rotation ticks, each row followed by its count of ticks:
The counts run from 0 to 378.
[127  89 128 125 124 129 154 107 150  67  90 146 111 110 137  84 134 177
 140 139 143 137 140 141 112 150  67 117  88 105 157 108 135  98 168 142
 170 166 124 145 103 149 164 125 143  71 120 152 113  98 152 114  90 138
 114 127 157 124 135 146 148 150  83  91 126 127 104 155  95 126 116 139
  87 172 133 127  79 132] => 87
[160 109 128  90 187 161 119  91 128 117 154 138 140 152 124 138 119  69
 143 117 140 141  72 106 145 114  88 118 155  99 158 120 114 142 104 114
  78 127 113 164 122 148 110 146 106  96 120 150 151 137 135 138 121 127
  99 134 124 137 141 168 157  97  93 132  88 116 160  77 113  95 141 145
  77 138 130 153 140 158] => 259
[107 132 119 118 122 100 126 171 109 142 123 115 145  86 123 154 130 131
  89 147 107 152 163 151 118 122 136 136 141 128 100 134  90 112 149 170
 149 101 137  67 140 100 125 146 126 171 103 111 121 115  76 131 122 170
 138 112 145 130 130 113 128 132 151 136 168 102 158 179 154 173 138  77
 225 125  98  86 119 103] => 114
[144 187 143 167 170 142 145 103 123 162 176 143 118 138 176 150 146  94
 111 168 130 120 141 169  98 119 181 143 192 165 152 125 173 158 112 130
 110 112 137 112 130 138 136 111  82 169 128 129 162 191 122 111 106 147
 131 162 123 111 126  95 162  95 140 160 130 131 138 113 154 117 133 124
 155 112 126  73 137  95] => 38
[122 127 159 138 146 110 187 186 107 142 122 167 117 107  87 178 140 148
 139 131 121 132 137 141 114 136 100  93  90 154 141 148 108 140 100 118
 133 143 181 141 118 176 124 154 155 136 138 124 148 162  88 213 134 147
  98 151 152 122 121 137 101 111 159 108  84  78 107 153 131 153  91 114
 135 159 175 112 127 114] => 274
[ 94 152 104  96  92 173  84 102 156 148 155 117 127 158 155 153 126 110
 108 130 137 152 153 153 152 109 143 168 184 131 103 129 130 119 125 168
 171 106 119 121 182  88 135 157  98 130 129 129 109 100 134  41 148  70
 145 109 125 116 105 121 149 140 110 141  75 129 123 149 125 137 159 102
 178  98 122 124 117 126] => 221
[ 94 142 133 128 111 113 123 173 129 144 129 103 147  97 101 132 117 150
  99 125 110 166 171 139 120 135 146 109 131 141 101 134 102 113 140 168
 167  96 148  65 140  98 143 139 118 172 111 110 119 121  78 133 115 186
 135 100 140 130 131 127 113 127 168 144 170  84 151 185 128 154 153  94
 199 127 107  82 111 111] => 113
[ 86 133 136 152 115  98 107 125 125 127  97 126 128  73  93  78 138 185
 159 137 161 158 188 155 138 116 168 123 106 141  95 122 144 131 150 146
 156 134 124 107 135 115 122  94 161 132 103 134 116  94 137  92 112 165
 172 121  96 133 139 102  97 149 115 136 187 132 144 184 137 123 124 114
 164 109 109 120  96 139] => 207
[165 129 113 117 135 101 159 148 117  95 156 106 125 162 129 134 122  94
 122 130  71  95  96 104 174 174  91 106 133 128 148 106 124 100 128  74
 143 115 118 121 118 127 136 123  88 140 157 121 108 158 111 166 150 133
  76 141 154 144 105 141 101 114 168 156 167 164 104 110  98 167 134 110
 108 132 147 105 186  77] => 150
[117 142 124 154 122 131 105 108 170 115 124 134 135 127 192 109 170 113
 108 113 146 147 149 158 131 137 168 149 180 147 120 109 179 141 167 171
 155  94 114 127 179  86 147 149 117 160 138  99 125 163 157 107  88 118
 113  89 111 146 142 122 143 113  82 184 122 169 141 178 130 129 136 102
 146  87 132  98 112  84] => 125
[ 74 106 113 100 154 112  73 166 107 166 101 155 159  98 107 140 114  92
 107 151  94 174 137 154 160 104 162 138 135 106 103 134  82 160  94 149
 157 100 126 133 177  70  93 159 161 143 116 107 117 140 125 137 147 141
 129 110 129 148 131 136 102 103 118 117 132  94 143 142 169 132 119  82
 174 118 111 136 131 165] => 17
[131 131 139 132 120 130 155 123 135 178  99 114 103 110 117 118 138 153
  97  88 117 137 142  73 102 139 130  94  51 124 109 122 118 116 175 176
 130 123 154  64  91 143 127 138 146 153 164 166 128 100 109 140 121 144
 135 126 129  84 128 113 137 147 172 100 145 110 120 129  79 124  72 127
 132 165 122 148 100 165] => 194
[ 83 128 108 138 118 115 106 122 114 133 109 131 138  67  98  90 124 168
 148 158 141 144 207 167 123 121 149 119 128 141  96 135 137 109 149 152
 155 137 130 100 150 121 112  88 147 120  73 111 103  82 139  71 107 165
 173 123 119 135 128 109 116 149 121 143 190 129 138 167 143 131 146 109
 168 119 102 101 100 125] => 208
[ 88 148 176 148 141 135  99 109 115 196  88 136 135 101  66 123 123 137
 108 103 140 138 150 130  75 116 141 134 146 138 114 136 125 134 128 166
 138 113 161 133 139 119  80 134 169 156  89 121 162 137 155 114 102 134
 157 106 113 127  98 104 153 141 114 122 149 126 120  80 132  58 131 150
 144 145 122 172 100 196] => 296
[162 132 120 147 140 125 148 159 151  98 148 126 117 151 141 161 181  95
 110 105  96  99 107  84 141 184 123 130 169 110 137  88 138 122 110  93
  96 131 153 124 127 153 146 166  89 147 138 120 167 155  73 192 113 124
  67 124 132 154 128 152 120  87 151 141 145 141 128  83 146 105 134 131
 143 148 164 145 150 112] => 156
[120  90 135 149 157 127 114  79 120 152  63 139 112 101 109  71 139 127
 103 106 119 117 139 118  96 150 112 101 102 136 148 107 131 123 184 166
 131 127 141 105 120 140  96 124 175 124 119 143 134 139 194 114  80 152
 128 117 130 129 106 115 163 140 131 132 185 168  98  84  97  88  95 123
  89 173 117 153  95 167] => 290
[171 124 121 145 152 162 159 150  96 121 144 153 120  98 169 159 121 117
 121 149 158 113 121 134 110 105 125 121 119 150 162 104 116 169 117 149
  68 164 157 122 107 158 167 145 138 135 140 133 120 166  78 167 137 149
 125 137 135  89 163 150 149 124 115 152  53  99 181 143 157 128  96 128
 112 124 138 123 103 120] => 361
[107 114 124 104 119 116 114 133  87 167 108 105 153  98  86 109  88 140
 122 131 130 152 154 116 130 107 152  89  76 129 106 153  83 113 155 134
 128 102 143  71 127 109 110 105 144 140 141 128  82  86 133 106 140 170
 170 125 126 107 135 122  93 147 165 136 183  95 148 175 106 176 141  82
 154 131  75  88 125 133] => 109
[ 84  74  97 171 143 129 118 117 128 129 102 170 104 110 141  92 155 124
 129 133 124 146 163 128 122 155 150 131  88 128 124 123 134 141 124 141
 156 152 182 112 137 178 152 151 164  87 155 146 165 149 139 147 109 128
  97 137 118 168 136 128 129 111 132  96 128 109  76 120 139 108  68  98
 131 188 162 152  73 153] => 283
[134 120 111 116 115 117 112 103 146 130 142 126  92 144 136 123 117  89
 146 145  53 109 121 119 185 154  84 139 146 113 132  85 133 127  74  98
 146 155 105 156 122 135 113 123 115  85 123 146 130 137 118 104 159  77
 100 174 129 116  98 147 134 121 150 139 151 156  81  65 122  86 124 130
 109 143 148 138 171 148] => 55
[141 129 163 127 168 165 175 115  80 127 151 143 136 151  93 161  87 101
 125 131 166 130  94 153 137 102  97  97 110 168 161 129 130 129 123 105
 105 132 138 142 101 153 149 122 143 119 143 117 127 172 150 167 142 132
 104 121 153 141 119 125 128 137 130 137  41 105 142 125 102 144 163 150
  61 150 148 154 132 119] => 266
[133 140  79 119 124 154 107 128 139 125 157 122  79 134  92 169 137 109
 146 106  92  99 137  92 202 137 101 168 153 106 125 100 156 108  84  87
 123 149 124 130 149 146 141 156 125 102 142 151 126 127 116 125 173  86
 114 126 122 135  99 127 119 116 147 140 113 151  99  63 141  80 108 154
 131 119 167 194 155 134] => 59
[149 133  91 113 123 147 116 111 117 112 155 133 107 170 123 161 135  80
 118 112 115  83 107  79 155 136 122 165 161 116 129 109 135 102 103  79
  99 133 141 156 130 138 128 142 142  93 150 127 135 121 153 127 159  75
 105 118 135 160  92 118 142 126 136 127 119 172 105  39 143 100 138 145
 117 134 139 208 121 154] => 61
[ 84 137 157 134  96 111 108 154 131 159 122 114 168 120  98 125 118 149
 112 115 112 173 156 130 100 137 159 106 120 126 104 147 101 112 125 157
 160  81 158  89 138 105 137 131 116 163 121 104 127 117  94 145 104 185
 148 113 128 149 136 129  98 115 161 122 184  79 126 175 111 160 157 103
 181 150 102  85 101 121] => 112
[135 128 123 135 139 138 135 107 120 173 109 116 121  96 114 118 149 142
  97 100 131 127 142  73  85 132 140 102  74 107 119 140 107 129 168 162
 100 127 163  55 111 151 117 127 144 145 150 179 129  88 106 125 115 141
 151 132 119  72 121 114 155 148 159  88 171  95 118 115 102 129  74 118
 149 158 104 132  88 160] => 195
[148 129  65 111 117 165 115 116 116 120 163 124  99 152 108 172 132  95
 130 111 102  77 125  86 186 147 111 162 159 110 131 110 145 110 101  85
 103 153 129 147 140 150 121 151 130 100 146 137 116 116 133 119 170  69
 116 124 129 146  88 125 140 120 142 139 118 171 101  52 145  96 128 143
 144 118 151 196 147 137] => 60
[135  91 120 148 121 112 116 131 150  67 129 116 136 152 173  68 118 102
 152 152 109 135 122 113 176 159 122 129 134 127 131  66 131 134 108  84
 141 139  97 159 114 107 165 112 108  95 125  99 117 166 130 152 117 143
  82 122 122 183 153 177  79 121 116 161 162 161 141 136 129 121 160 117
  96 130 151 131 153 110] => 247
[150  89  80 123 153 125 113 156 138  61 122 138 143 115 121 109 160 107
 171 125 105 108 135  96 185 169  80 116 154  96 136 100 146 134 109 103
 103 152  88 172 149 142 119 143 107 102 104 123 101 131 115 150 122 136
  87 117 118 157 153 181 108  90  98 179 165 155 154 129 129 117 128 125
 115 116 148 119 165 114] => 250
[117  98 164 152 133  86 187 151 110 136 103 148 118 132 157 123 128 117
 111 153 101 169  91 131 101 157 113 124  87 122 140 110  93 131 121 130
 155 142 180 130  92 152 143 149 153 119 150 142 180 175 117 185 119 133
  88 150 141 122 125 127 135 121 159  71 107 106  96 130 130 131  84 105
 116 192 157 131 105 144] => 278
[165 119 115 155 169 136 157 112 125  84 146 126 114 160 183 125 149  76
 109 136 139 114  90  91 116 152 129 147 153 127 133  72 123 126 131  89
  57 163 142 138 105 162 136 123 113 119 139 141 166 161 124 148 103 110
  76 133 131 140 145 146 147 123 127 135 130 155 155  66 144 109 133 136
 110 153 154 166 140 143] => 160
[116 107 117 128 105 165 158 111 108 155  88 145 116 135 116 154 125 137
  82  91 132 105 157  95  93 151 114 107  81 144 126 130  93  99 178 149
 139 131 183 106 128 143 112 139 165 128 163 126 112  94 135 134 142  97
 138 114 161 100 104 107 140 149 152 102 104 117  77 120  77 142 106 116
 135 180 131 158  88 147] => 190
[141 170 144 128  99 167 105 108 150 158 167 100 128 168 130 166 115 131
 121  92 147 100 141 130 125 113 148 106 140 150 143 157 164 134 124 140
 115  85 121 103 138 106 149 116  68 173 179 106  68 126 104 109 152 133
 162 125 125 102 128 128  99 120 152 175 138 115 118 153  90 144 137 135
 130  75 111  83 150  71] => 230
[134 139  99 127 116 133 109 133 158 126 155 126  83 155  97 170 147 117
 164  91  87 118 123  93 182 144 109 153 155  93 123 116 173 119  71  90
 145 134 118 152 136 133 137 161 117 118 145 143 145 141 115 142 165  94
 104 136 107 143  96 121 118 100 140 131 125 155  86  71 134  77 111 162
 126 119 167 178 158 142] => 58
[112 112 153 157 148 117 102 105 144 178  78 128 116  79  68  96 159 157
 132  71 132 134 154 101 122 136 136 101  92 137 116 129 155 146 166 176
 140 118 136  99 131 119  83 133 161 147 119 146 141 137 160 133  95 152
 133 116  90 115 115 121 134 121 130 137 174 142 113 100 102  64  81 148
 102 138 138 162 117 172] => 292
[106 125 121 138 132 103 123 132 151 133 151 117 134 115 199  87 121 103
  89 152 107 202 127 147 121 135 140 140 144 123  99  95 109 106 159 165
 167 107 115  66 130  91 169 140  98 143 111 146 157 137 105  98  99 165
 114 123 129 130 144 128 146 129 145 127 165 123 157 176 129 156 150  81
 179 139 110  89 116 127] => 118
[ 98  71 125 130 108 102 126 161  85 153  73 151 128  70 109 110 101 103
 132 156  80 140 127 151 173 138  70 102  85 145 152 101  74 153 113 149
 161 143 145 152 121 127 103 142 198 111 105 109 119 157 126 154 152 136
 111 131 127 109 116 144 121 133 138 148 108 134 124 131 113 115  81  91
 106 164 154 131 143 154] => 374
[133 121 167 132 157 136 171 120 103 109 100 134 115 108  93 105 104 137
 156 173 131 119 134 153 120 113  60 108 104 155 162  97 120 139 115 114
 102 178 126 175  99 164  94  91 144 100  83 133 147 124 133 131 120 131
 119 153 150 100 121 157 147 153 112 126 108 118 144  97 100  88 133 164
  69 152 150 143 149 169] => 172
[111 174 147 112 153  96 126 119 117 156 163 132 121 121  46 150 138 164
 143 124 140 182 142 176 127  95 153 140 135 117 104 186 158  81 137 123
 163 101 137 108 140 119 110 117 141 136 114 145 140  99 177  85 122 154
 169 127 113 146  86  66 140 121 137  96 164 132 112 132 149 129 156 128
 165 108 102 130 111 136] => 304
[127 144 127  88 108 146  93 157 110  97 157 123 155 137 111 152  75 109
 118 164  81 123 137 130 156 110 119 172 192  88 129  99  97 106  62  90
 132 136  98 164 119  96 150 128 105 105  90 101 100 110  85 121 163 151
 130 113 155 149 127 151 120 131 114 129 150 108 168 104 163 120 191 147
 150 103 111 145 135 137] => 339
[128 124 196 124 165 111 156 132 123 117 107 146 117 111  61 132 131 159
 181 145 125 139 113 150 115 123  75 111 124 103 163 140 130 134  98 107
 133 141 118 188  97 158 104 116 152  97  87 149 157 136 135 161 116 153
 114 155 135 122 108 148 143 117  97  86 123 100 127 106 119  76 125 175
  72 138 158 131 131 161] => 174
[135 103 130  86 123 151  94 103 127 171  92 132 142 103 137 110 120 129
 105 110 136 152 108  96 107 105 104 129  88  67 133 150  86 147 147 172
 121 125 133 138 119 116 100 155 172 113 151 161 107  97 145 102 137 114
 160 124 122  69 125 122 162 151  95  69 111 100 137 123 113 103  71 132
 120 146  85 155  90 190] => 97
